In the data rows, zero lies at 7.5, halfway between 7 and 8.
Here is a table of points, one per row:
6 11 10 10 7 7 11 8 5 0 7 6 8 5 7 9 9 8 8 7 7 4 5 7 6 6 7 9 7 10 8 6 6 11 5 8 4
8 5 8 10 11 8 7 5 4 9 9 6 12 4 7 10 6 2 12 7 7 4 4 7 9 6 12 6 8 9 5 6 10 7 11 9 8
2 4 9 7 9 3 8 7 9 7 9 8 7 2 6 4 8 7 9 7 4 7 7 6 1 10 5 12 10 7 9 6 5 7 6 11 6
10 6 12 13 5 8 12 9 2 7 9 8 8 4 11 15 7 5 9 2 9 4 11 10 7 12 7 6 6 4 4 8 8 10 8 11 6
13 5 8 7 10 6 6 6 4 10 6 8 10 7 6 9 6 5 10 12 9 7 7 9 4 9 13 6 8 12 4 8 8 5 9 10 10
4 7 1 5 14 7 4 6 10 7 6 3 8 8 5 2 5 8 10 11 5 10 6 12 8 8 5 10 7 14 6 3 8 9 7 10 10
14 6 7 5 3 5 9 12 5 8 7 7 5 7 10 11 6 11 7 7 8 9 8 9 7 5 8 5 10 8 13 9 7 10 7 4 4
8 8 15 11 5 6 5 6 6 6 13 10 13 6 7 7 9 14 11 7 9 5 7 8 2 8 5 7 9 4 8 8 3 7 7 10 5
5 6 7 9 8 13 1 6 8 8 3 4 7 5 7 8 6 4 8 7 6 9 2 12 7 6 7 1 6 9 6 4 7 10 8 11 10
9 12 5 10 7 5 13 6 8 10 9 7 7 12 10 10 7 10 4 12 7 5 10 5 9 7 10 8 8 1 9 5 4 9 12 5 8
9 6 8 8 8 7 11 2 7 6 4 9 5 4 4 7 10 6 10 7 7 7 7 12 9 9 6 11 5 3 4 8 7 10 7 9 5
6 7 5 7 9 8 9 6 11 7 2 10 7 10 8 6 8 15 4 12 8 9 7 3 10 8 6 11 6 6 11 5 11 7 10 3 11
11 9 10 4 0 6 11 9 4 4 11 6 6 9 4 15 7 6 4 5 6 8 8 9 9 4 10 3 8 8 6 15 9 6 15 8 6
5 6 10 10 6 12 8 6 10 7 9 9 8 7 13 4 12 3 9 4 7 13 4 9 8 5 8 8 7 9 7 6 7 5 13 11 9
12 7 13 9 0 10 13 7 4 8 11 6 12 10 9 14 8 6 4 7 8 6 7 7 9 3 15 5 9 1 9 10 7 12 13 6 7
7 11 13 8 4 10 12 7 0 10 9 6 6 2 7 15 8 6 11 4 9 5 9 10 8 3 10 5 8 7 8 4 8 7 8 6 4
7 5 5 3 4 8 8 9 9 4 6 9 5 7 9 3 3 15 5 9 6 5 11 8 9 9 5 7 6 12 8 4 9 6 8 3 11
5 9 9 10 10 9 12 9 8 7 5 10 9 4 6 6 5 9 2 5 8 6 8 9 7 8 5 9 2 10 2 5 6 5 4 10 5
9 9 7 8 7 10 7 8 5 3 4 7 8 7 7 5 8 9 4 11 7 6 9 3 8 7 15 10 8 7 12 5 7 10 13 0 9
4 6 9 10 9 9 7 7 4 9 9 4 8 8 8 6 7 4 9 6 6 15 4 10 7 11 6 5 6 7 10 7 5 9 14 6 7
7 9 6 9 9 7 9 7 10 5 4 8 7 2 7 4 9 11 8 7 7 11 8 9 10 8 6 5 9 6 5 7 6 5 4 10 8
9 9 9 4 2 8 11 10 10 10 6 4 11 8 10 15 9 5 7 13 10 10 6 4 7 8 13 6 10 1 10 9 6 8 12 5 2
2 10 8 6 12 9 5 6 12 1 9 10 7 6 7 5 10 15 9 3 11 7 6 6 5 13 5 10 8 9 7 3 10 9 3 9 6
9 8 13 7 5 9 9 7 8 8 14 8 5 3 8 13 9 2 6 6 7 5 9 9 6 7 6 4 4 6 7 6 10 9 7 10 1
8 12 13 6 6 7 10 10 6 6 13 8 9 3 10 11 8 4 12 0 7 4 7 6 6 6 11 8 10 0 10 8 8 7 11 15 5
10 13 7 9 3 5 12 10 3 9 6 8 5 10 7 8 6 7 3 9 9 5 10 4 4 5 10 11 10 3 12 5 8 8 10 5 9
1 11 11 11 6 6 9 10 5 8 5 8 9 8 7 6 8 8 7 7 7 8 10 9 5 3 6 10 4 11 3 7 8 12 3 7 5
1 5 6 5 14 8 11 7 10 4 4 8 7 4 7 6 8 12 6 5 7 6 8 5 4 7 4 15 3 11 5 11 9 8 0 6 11
4 3 6 7 11 13 7 13 3 8 7 7 6 5 2 4 10 4 7 11 6 13 6 10 9 10 4 9 10 12 13 2 5 5 5 9 11
3 9 10 6 13 7 8 9 5 3 13 11 8 6 7 12 11 6 9 3 4 6 9 6 9 5 7 10 6 8 7 6 0 9 7 8 4
14 6 11 7 9 3 9 9 12 6 4 8 6 11 9 9 7 7 5 8 9 7 10 6 8 8 8 5 4 3 14 6 9 9 13 4 7
14 10 5 7 4 7 14 9 8 7 10 12 8 6 9 8 3 7 10 11 9 6 7 3 7 9 14 6 9 7 11 11 6 9 11 4 6
13 9 7 7 5 7 11 11 12 9 9 3 10 10 11 10 9 14 4 10 3 6 5 5 7 9 8 8 7 6 8 7 7 12 11 6 10
0 4 3 8 13 8 1 5 9 8 0 8 11 9 8 7 7 8 5 5 8 10 9 9 5 10 3 6 10 10 6 4 5 9 6 9 9
2 6 7 8 13 9 4 10 7 11 8 8 9 8 7 1 4 7 3 6 5 10 3 12 8 7 3 7 8 13 9 8 8 6 8 9 7
10 9 10 10 6 9 8 10 8 9 3 5 10 7 4 8 9 7 9 3 11 7 5 10 6 4 9 11 8 4 6 9 5 2 4 8 2
5 9 8 12 3 8 8 8 6 4 7 7 8 5 12 12 7 7 7 6 6 11 2 12 6 9 8 7 8 4 8 9 8 7 1 9 5
9 5 11 6 7 8 11 6 8 9 5 8 7 9 7 4 8 14 5 11 6 8 9 5 11 6 11 10 9 6 13 5 13 5 8 5 7
2 7 7 12 2 8 4 7 7 9 6 8 7 7 10 5 12 3 8 4 4 9 2 9 4 10 11 5 10 7 8 12 6 6 9 11 10
5 12 12 6 6 9 9 8 3 7 11 8 6 3 6 13 7 8 7 9 8 7 7 9 3 10 4 8 6 7 5 5 6 7 10 10 6
5 6 3 6 8 3 4 6 7 7 9 5 13 8 6 6 5 3 8 5 6 8 6 8 12 6 7 3 9 9 5 7 10 7 7 8 9
11 3 10 9 8 9 2 8 6 9 10 2 11 6 8 6 7 2 11 9 9 8 3 8 4 6 9 8 11 10 4 7 8 6 10 6 6
7 7 10 3 7 5 6 5 8 12 5 6 9 9 7 8 8 4 10 5 10 9 5 7 9 7 6 6 8 14 6 7 8 4 7 11 11
12 4 3 8 6 5 5 7 8 9 10 9 4 10 9 9 6 12 5 8 8 7 7 9 8 7 8 8 11 5 8 5 5 3 10 6 5
4 10 8 8 7 6 8 10 7 2 13 10 7 9 7 4 7 6 11 7 8 7 11 8 4 6 0 10 8 7 6 4 7 9 4 11 10
10 6 11 6 4 6 11 9 6 7 9 8 8 12 12 11 7 9 5 9 7 8 9 6 8 4 6 2 10 5 7 9 7 7 10 8 4
6 5 13 9 3 9 11 10 5 5 15 9 9 5 6 5 14 7 11 5 8 6 9 14 8 10 9 6 4 4 9 7 7 8 9 12 6
5 2 2 6 6 10 7 11 11 8 2 10 6 10 5 6 4 15 3 10 8 3 12 8 10 10 7 8 9 11 12 9 7 11 7 8 9
3 7 7 8 7 7 5 6 11 7 6 6 7 7 6 6 9 9 9 6 12 4 8 11 6 7 7 8 6 7 8 6 5 6 7 6 6
4 11 13 10 7 9 5 8 9 5 10 8 4 8 4 8 11 8 9 7 4 5 2 8 5 9 5 13 9 7 6 5 6 8 8 9 4
13 5 4 7 4 8 9 9 5 11 9 4 8 7 5 12 0 10 5 7 7 9 7 6 7 4 8 5 8 4 13 9 2 12 7 7 5
8 11 13 10 2 4 12 7 5 8 10 8 9 5 8 12 4 5 7 7 8 10 1 11 10 3 14 7 8 5 1 6 4 7 8 11 4
6 5 2 6 10 5 5 7 12 8 1 8 6 8 6 3 7 14 7 13 3 9 15 6 9 8 3 11 9 8 6 7 8 5 9 4 7
3 13 12 12 9 9 6 7 10 6 7 6 5 4 5 6 7 10 10 9 11 4 10 5 11 9 5 9 7 13 9 9 5 9 4 6 6
6 7 7 6 6 10 6 9 3 12 4 11 7 8 13 8 9 1 8 3 3 9 3 9 5 8 7 3 10 8 5 5 3 7 13 10 7
8 6 3 8 14 9 6 8 5 4 7 8 7 9 7 7 9 5 11 10 4 9 6 6 7 7 13 7 6 13 8 4 8 6 9 15 10
4 9 7 6 11 9 3 5 11 6 4 9 5 10 4 2 8 12 4 7 11 12 8 9 8 8 6 8 8 7 6 6 9 8 0 8 10
8 8 3 11 12 7 3 5 7 8 8 6 8 7 11 6 6 5 8 11 9 5 3 6 12 10 8 8 7 13 4 8 10 5 5 10 9
10 8 6 4 2 5 1 10 7 8 5 7 4 10 10 8 5 10 4 7 8 9 13 4 11 7 5 7 3 5 7 8 6 6 5 5 8
10 3 7 6 4 5 7 11 8 10 7 10 6 6 10 11 6 12 7 12 8 9 5 6 11 5 6 5 7 5 6 7 7 9 10 5 9
7 8 8 2 9 5 2 7 9 9 12 6 12 6 12 5 6 3 10 7 7 8 6 13 10 5 11 12 10 11 9 8 11 6 10 10 12
11 8 9 6 4 2 11 6 5 10 10 6 7 12 11 11 7 9 6 8 8 9 8 7 8 6 12 10 9 4 13 10 7 10 15 8 5
8 7 7 6 10 5 5 6 2 3 8 2 10 9 12 8 8 1 11 9 10 7 2 9 9 9 9 7 7 9 3 9 6 7 9 10 6
11 5 7 4 8 8 9 8 6 8 4 9 5 11 10 7 5 15 7 6 7 8 13 5 9 9 8 11 10 7 8 7 4 10 6 5 7
5 10 9 7 11 7 8 11 10 8 3 6 5 6 3 5 8 7 8 7 11 6 8 12 6 11 10 7 9 6 2 7 10 8 7 7 7
7 6 4 5 1 9 7 9 8 9 8 10 5 9 8 13 5 11 9 10 9 10 7 8 7 5 4 7 10 5 5 10 5 7 12 6 4
11 10 9 8 7 8 6 4 3 7 7 8 12 8 11 10 6 0 11 11 7 6 3 15 6 5 7 8 8 5 9 8 5 3 11 10 12
10 12 7 8 4 10 9 9 1 11 9 8 9 8 9 9 8 7 6 11 11 7 7 6 10 4 13 9 6 2 14 11 11 10 14 7 5
7 4 5 1 7 9 3 11 11 2 3 6 1 6 11 6 6 15 2 12 10 9 12 8 9 5 7 9 9 9 7 6 6 9 8 11 9
9 11 6 6 4 10 11 5 5 8 11 7 7 6 5 8 11 7 7 6 10 5 6 7 3 8 5 7 7 8 7 5 4 7 8 11 6
4 6 8 5 6 6 4 8 6 9 4 7 4 12 8 7 8 13 5 12 5 9 8 6 4 6 9 7 5 5 9 6 7 6 7 6 9
Along one direction, these points spread out more than along any other. Take the direction at right angles to it along which they spread out most. Then take the direction at right angles to both along which they spread out most. Go by this last direction. How many in every 100 of the points above lie lower along it than each point below? Round to a whole number. More than half of the points above lie lower than the first one.
5 6 10 10 6 12 8 6 10 7 9 9 8 7 13 4 12 3 9 4 7 13 4 9 8 5 8 8 7 9 7 6 7 5 13 11 9 23
14 10 5 7 4 7 14 9 8 7 10 12 8 6 9 8 3 7 10 11 9 6 7 3 7 9 14 6 9 7 11 11 6 9 11 4 6 37
14 6 7 5 3 5 9 12 5 8 7 7 5 7 10 11 6 11 7 7 8 9 8 9 7 5 8 5 10 8 13 9 7 10 7 4 4 51
7 8 8 2 9 5 2 7 9 9 12 6 12 6 12 5 6 3 10 7 7 8 6 13 10 5 11 12 10 11 9 8 11 6 10 10 12 0
4 9 7 6 11 9 3 5 11 6 4 9 5 10 4 2 8 12 4 7 11 12 8 9 8 8 6 8 8 7 6 6 9 8 0 8 10 63
2 4 9 7 9 3 8 7 9 7 9 8 7 2 6 4 8 7 9 7 4 7 7 6 1 10 5 12 10 7 9 6 5 7 6 11 6 76
11 8 9 6 4 2 11 6 5 10 10 6 7 12 11 11 7 9 6 8 8 9 8 7 8 6 12 10 9 4 13 10 7 10 15 8 5 32
9 9 7 8 7 10 7 8 5 3 4 7 8 7 7 5 8 9 4 11 7 6 9 3 8 7 15 10 8 7 12 5 7 10 13 0 9 34
4 6 9 10 9 9 7 7 4 9 9 4 8 8 8 6 7 4 9 6 6 15 4 10 7 11 6 5 6 7 10 7 5 9 14 6 7 18
10 3 7 6 4 5 7 11 8 10 7 10 6 6 10 11 6 12 7 12 8 9 5 6 11 5 6 5 7 5 6 7 7 9 10 5 9 27
7 11 13 8 4 10 12 7 0 10 9 6 6 2 7 15 8 6 11 4 9 5 9 10 8 3 10 5 8 7 8 4 8 7 8 6 4 77
12 7 13 9 0 10 13 7 4 8 11 6 12 10 9 14 8 6 4 7 8 6 7 7 9 3 15 5 9 1 9 10 7 12 13 6 7 44
